In the data rows, zero lies at 4.5, halfway between 4 and 5.
Here are some numbered points:
[2 2 5 3 8 4 6 5 6 0 3 7 3 5 4] 0
[4 4 6 4 4 4 6 2 8 3 3 5 3 7 5] 1
[7 5 3 6 2 6 3 5 3 5 4 2 5 6 6] 2
[5 6 4 6 4 7 6 3 6 5 4 3 7 5 5] 3
[6 1 7 0 4 2 5 7 5 4 5 1 5 2 6] 4
[4 7 3 8 6 6 6 3 5 3 5 8 4 6 3] 5
[5 5 5 5 5 6 5 3 5 4 5 3 6 6 6] 6
[3 6 2 8 6 7 3 4 1 3 4 9 3 7 3] 7
[4 2 3 2 2 4 0 8 2 5 3 6 3 4 2] 8
[4 2 4 7 4 6 4 4 3 5 1 7 5 8 5] 9
[4 3 4 4 4 4 5 3 5 5 3 6 4 7 4] 10
[6 3 6 5 4 2 5 3 6 7 5 5 4 5 4] 11
[3 7 2 6 3 7 8 3 8 3 4 6 6 5 5] 12
[5 3 6 4 7 4 6 5 6 3 4 4 6 5 5] 13
[3 8 3 9 7 6 7 1 5 3 5 8 6 7 4] 14
[6 0 9 4 9 2 6 5 7 2 4 3 6 6 5] 15
Which point above is nearest to each new point by angle, seen from the average point of the numbered points? Its number follows each.
[5 5 3 4 3 4 3 6 4 5 3 7 4 4 4] 8
[5 3 4 4 4 5 6 4 6 3 5 4 4 5 7] 4
[4 4 6 3 6 4 6 5 7 2 6 2 6 3 5] 13
[3 6 3 4 4 4 6 3 5 5 5 7 4 2 3] 12
[4 6 2 5 3 5 6 2 5 4 6 6 4 3 3] 12
[4 5 3 4 6 3 7 6 8 3 6 6 4 2 2] 0
[7 9 3 8 4 8 2 6 1 4 6 2 4 4 5] 2
[4 6 2 4 3 5 4 6 4 5 5 4 4 3 3] 8
[5 4 5 3 2 6 6 4 6 7 1 5 8 7 5] 3
[4 5 4 7 6 7 3 3 2 4 3 5 4 5 4] 7
[4 6 3 7 6 6 4 5 3 3 5 7 4 4 2] 7
[4 4 5 4 6 5 5 5 5 2 4 6 4 5 4] 0
[2 4 3 5 3 5 6 4 5 6 4 8 5 6 4] 10
[4 4 5 5 5 5 3 6 3 4 4 7 5 5 5] 8
[4 5 4 5 3 5 4 6 4 5 4 8 4 3 3] 8
[4 6 4 7 4 5 5 3 6 5 6 5 3 4 5] 5
[7 6 5 5 3 6 3 5 3 5 4 2 7 7 6] 2
[5 4 7 5 6 3 5 5 5 4 8 2 4 2 5] 4
[3 6 3 4 3 6 3 4 2 4 4 6 2 6 6] 7
[3 5 3 5 3 5 3 5 2 5 2 6 4 6 3] 8
